(in the rows, 128 means zero)
First come named turns, each shown by rows before and after it. For each pair of rows after them, which turns, in which order, take the first row to the second? The first pair is done for you.
J_74:
[130 144 163 137 140 105 109 114 111  36  99  70 135  95 109 132 107  98
 113  63 181 160  98 118 139  95  68] -> [143 123 134 161 117 138 101 114 115  57  63  42 128  95  86 134 148 120
  72 123 135 110  76  96 138  91  79]
[113 136  67 172 169 130 139  73  95 155 108  84 117 170 138  80 172 165
 100 155 165  87  92  81 134 127 184] -> [ 86 144  98 157 187 104 158  70 100 142 149 101 119 168 160  67 136 147
 144 106 215 114 115 106 127 140 185]
[174 121 132 115  73 145 102 132 132 104 126 151 103 124 124 180 102  98
 136 188  60 104 134 144 119 141 145] -> [140 118 137 121  74 148 114 126 142 110 151 148  90 130 137 170  90  96
 157 183  84  86 144 150 103 157 170]
[ 87 119 105 105 127 155 131 133 117 129 110 184 125 150 154 140 111 134
 193 110 141  77 151 163 104 146 135] -> [120 130 112  93 132 138 115 136 104 103  95 199 134 145 151 158 103 119
 189  88 140 127 143 162 127 131 104]
J_905:
[167 130 167  84 165  90 137 134  92  76 121 162 154 107  96 145  85 110
 107  92 145 184 120 108 162 109 135] -> [122 132 155 103 197  79 159 116  82 109 140 127 144 120 112 103  89 124
 120  77 196 155 126  90 144 131 163]
[152 115 108 140 100 131  87 117 129 105  86 130 135 123  93 148 147 130
  79 170  91 139  95 123 123 114 114] -> [143 136 150 115 104 106  98 126 136  77 125 168 140 120 117 155 111 104
 117 115 119 185 119 162 124 121  96]
[ 90 116 134  89 156  92 195 104 144 148 182 162 182 126 140 124 133 110
 157  83 130 166 170 157 133 124 183] -> [ 81 104  96 120 160 112 196  89 135 188 158 113 169 139 128  95 172 140
 133 121 124 117 153 122 129 129 202]
[127 123 111 135 140 124 130 104 106 158 102  89 128 142 130 101 151 146
 102 129 153 100 107  97 134 130 140] -> [172 124 114 122 111 129 109 117 112 121  84 117 133 125 113 141 149 144
  86 143 101 122 103 107 148 108 119]
J_444:
[176 165 117 115 109 109 146 123 106  88 138 175 114  92  94 207 128 124
 124 141  75 153 131 133 145 125 116] -> [103 161 136 122 124 108 189 115 122 114 192 170 101 104 130 168 105 116
 165 119 135 116 161 154 115 161 154]
[116  75 138 147 202  73 167 114 143 111 169 188 107 141 112 125 116 107
  99 134 112  71 160 172 161 106  95] -> [129  76 129 150 217  63 154 111 128 114 160 179 116 143 110 122 124 111
  84 127 127  87 147 158 173  98  87]
[136 112 110 139 138 139 108  92  97 119 114 115 117 124 153 114 128 134
 128 121 138 117 114 118 134 126 135] -> [146 109 112 135 111 151 107 104 100 111 112 124 115 121 147 130 126 135
 127 139 114 114 121 121 133 120 135]
[ 78 112  86 167 146  99 141  91 121 201 120  61 105 136 126  75 200 167
 149 163 172  63  97  84 128 133 147] -> [141 105  71 158 108 115 110 105 127 166  69  83 119 122  97 126 213 164
 108 199  94  87  72  79 155 102 118]

Each pair is 2 to 3 turns apart.
[133 109  92 142 118 138 120 120 134 143 101  97 120 131 120 124 151 165
 102 183 103  68 106 107 120 124 149] -> [155 141 107 126 175  85 113 113 103 122  98 108 154 129 132 121 140 153
 105 103 155 159  95  94 150 106 106]
J_444, J_74, J_444
[140 127  83 148 127 131 119 134 120 146 108 116 124 111 108 137 161 142
 121 160 137 141 104 104 134 143 128] -> [136 143 106 128 142 111 125 139 118 126 129 136 134 110 129 139 138 124
 144 112 166 186 113 117 140 141 112]
J_74, J_74, J_74
[115  93  89 166 156 116 150  95 131 149 128 109  81 156 136  57 108 167
 120  83 126 115 152 106 129 140 143] -> [182  94 102 137 107 125 120 116 142  90 101 156  91 137 111 123  98 148
 104  98  46 155 144 129 146 105 108]
J_905, J_905
[167  91 120 119 140 106  67 111 167 119 116 137 132 133 119  95 128 192
 138 122 100 181 143 109 109  84  86] -> [113  81 126 132 133 129  95 100 179 147 150 124 112 143 131  68 126 193
 162 139 118 122 168 121  79 111 130]
J_74, J_74
[100 112 141 115 115 143 147 128 130 145 139 133 124 105 123 118 106 129
 157 169 132  85 159 138 106 138 140] -> [148 116 123 108 115 140 112 133 119 131  91 137 137 102 102 145 124 132
 122 178  97 111 134 122 131 107 107]
J_74, J_74, J_74
[142 133 138 110 136  80 114 107 141 123 134 129 162 131 134 122 114 119
 134 103 146 166 129 130 145 117 102] -> [166 119 121 114 108 104 104 112 144 118 109 130 162 132 117 142 126 127
 116 145  95 144 119 121 147 110 103]
J_905, J_444
[ 84 119 117 138 137 137 151 128 133 121 174 123 122 143 155 101 132 131
 175  77 180 130 115 123 125 151 126] -> [ 86 120 110 146 147 140 147 118 127 131 161 109 122 145 150  99 140 134
 165  84 184 124 114 114 125 147 128]
J_905, J_74
[152 140 172 107 152 111 102 131 124  99 125 178 139 119 129 153 118 117
 147  92 111 183 136 125 123 118  91] -> [ 82 129 167 131 173 120 139 116 137 149 161 144 116 130 148 100 120 124
 169  99 167 119 157 127  93 161 142]
J_444, J_905
[ 92 147  97 134 151 143 155 143 131 161 136  74 138 113 140 101 138 142
 127 131 153 113  97 111 117 124 160] -> [ 98 143 105 128 111 165 156 154 153 147 137  97 133 106 127 126 136 140
 134 165 111  88 110 128 105 132 167]
J_905, J_444
[132 132 127 148 150 112 123 130 117 142 121 110 125 121 120 126 146 124
 120 126 138 138 110 106 142 132 116] -> [136 124 126 141 121 130 122 140 126 135 115 120 122 119 115 144 144 128
 115 152 105 122 111 114 137 131 125]
J_74, J_444
[104 115 131 135 194  98 137 115 110 168 142 117 133 148 147  76 122 150
 130  56 197 129 135 148 140 153 126] -> [184 103 131 108 100 147  99 148 134 103  94 169 139 121 102 176 120 135
  92 145  49 131 121 169 143 120 100]
J_444, J_74, J_905
[104 131 114 166 137 149  81  96 113 164  90 111  89 116 134 110 191 149
 118 153 117 146  84  84 161 106 131] -> [ 74 137 186 130  96 143 103 118 147 112 161 183  90 104 164 136 118 105
 185 111 120 166 141 157 135 127 138]
J_444, J_905, J_905
[122 151 121 123 182  74 131 115 124 134  88 110 156 115 169  99 117 125
 114  81 158 139 149 120 112 125 111] -> [154 132 111 123 114 116 114 130 140 113  57 124 146 102 138 142 133 129
  86 162  66  99 139 128 107 110 118]
J_905, J_444
[147 128  88 127 183  70 116 113 100 139 122 101 140 116 117 141 127 124
 124 103 170 136 111 124 136 110  88] -> [110 112  84 141 172  92 138 104 112 165 140  84 118 127 127 116 135 137
 133 128 176  80 118 123 112 129 121]
J_905, J_74, J_74
[147 140 143 100  87 137 127 137 132  91 130 169 136 120 137 150  90 102
 136 122  99 146 133 158 112 137 105] -> [137 122 124 121  73 163 130 132 140 119 125 143 124 124 127 146 109 116
 117 166  83  91 128 148 103 150 125]
J_74, J_74
[154 126 127 119 145 105 128 143 132 107 118 140 135 114 126 129 115 132
 125  95 138 159 111 140 119 132 108] -> [122 123 133 123 141 113 146 138 142 117 141 133 121 121 138 114 110 132
 145  99 151 132 121 146 106 153 126]
J_444, J_905
[164 150 119 120 162 103 113 132 112 129 118 124 142 119 120 151 121 120
 126 111 130 184 108 109 154 106 102] -> [123 120 116 139 108 155 132 136 149 150 139 118 112 123 116 151 124 124
 136 187  90  82 129 127 110 138 159]
J_74, J_444
[120  88 106 130 135 161 129 134 121 122 113 116 133 119 107 126 153 165
 129 183 136  92 118 117 119  99 168] -> [136 104 109 124 182 124 122 130  94 113 107 109 149 122 112 115 157 165
 129 136 173 146 103 101 142  86 139]
J_74, J_444
[174 105  92 156 126 135 135 123 102 134  68  76 108 101  57 103 157 148
  97 194  58  95 147 143  92 130 138] -> [106 123 163 125 130 108 171 133 126 112 161 127 101 103 112  86  91 104
 176 115 128 121 209 206  63 165 156]
J_905, J_444
[136 141 110 135 146 121 110 120 118 148 114 130 150 148 110 126 188 145
  98 130  93 137 115  86 160 106 159] -> [122 137 111 145 142 133 118 115 124 153 116 125 142 149 108 124 187 155
 105 143  95 108 115  88 151 112 174]
J_74, J_444
[166 141 105 146 136 122 109 142 138 102 129 113 128 119  99 130 126 132
 113 146 100 132 101 111 161 132 121] -> [145 146 104 150 164 102 117 135 123 116 142 101 127 122 109 107 128 133
 120 118 138 139  98 101 162 135 124]
J_74, J_74, J_444
[130 142 110 144 171 108 116 107 115 138 119  98 131 141 127 103 145 138
 106 101 163 155 107 102 144 131 106] -> [118 114 121 143  96 158 123 124 151 132 129 125 111 136 119 133 132 131
 114 175  88  85 134 130 109 149 137]
J_444, J_74
[ 81 149 150 107 151 133 125 133 124 177 138  63 151 172 100 152 158 141
 162 173 118  71 134  94 115 110 157] -> [ 72 149 166  98 136 135 129 141 135 167 158  79 150 172 103 158 142 131
 178 164 119  70 151 110 104 122 168]
J_905, J_444
[105 133 107 173  88 133 148 113 157 111 147 123 126  62 148 131 165 145
  77 142 128  73 114 123  87  93 113] -> [109 135 128 162  78 130 149 120 168  92 159 143 126  53 154 143 150 134
  95 133 122  87 127 144  86  97 115]
J_905, J_74
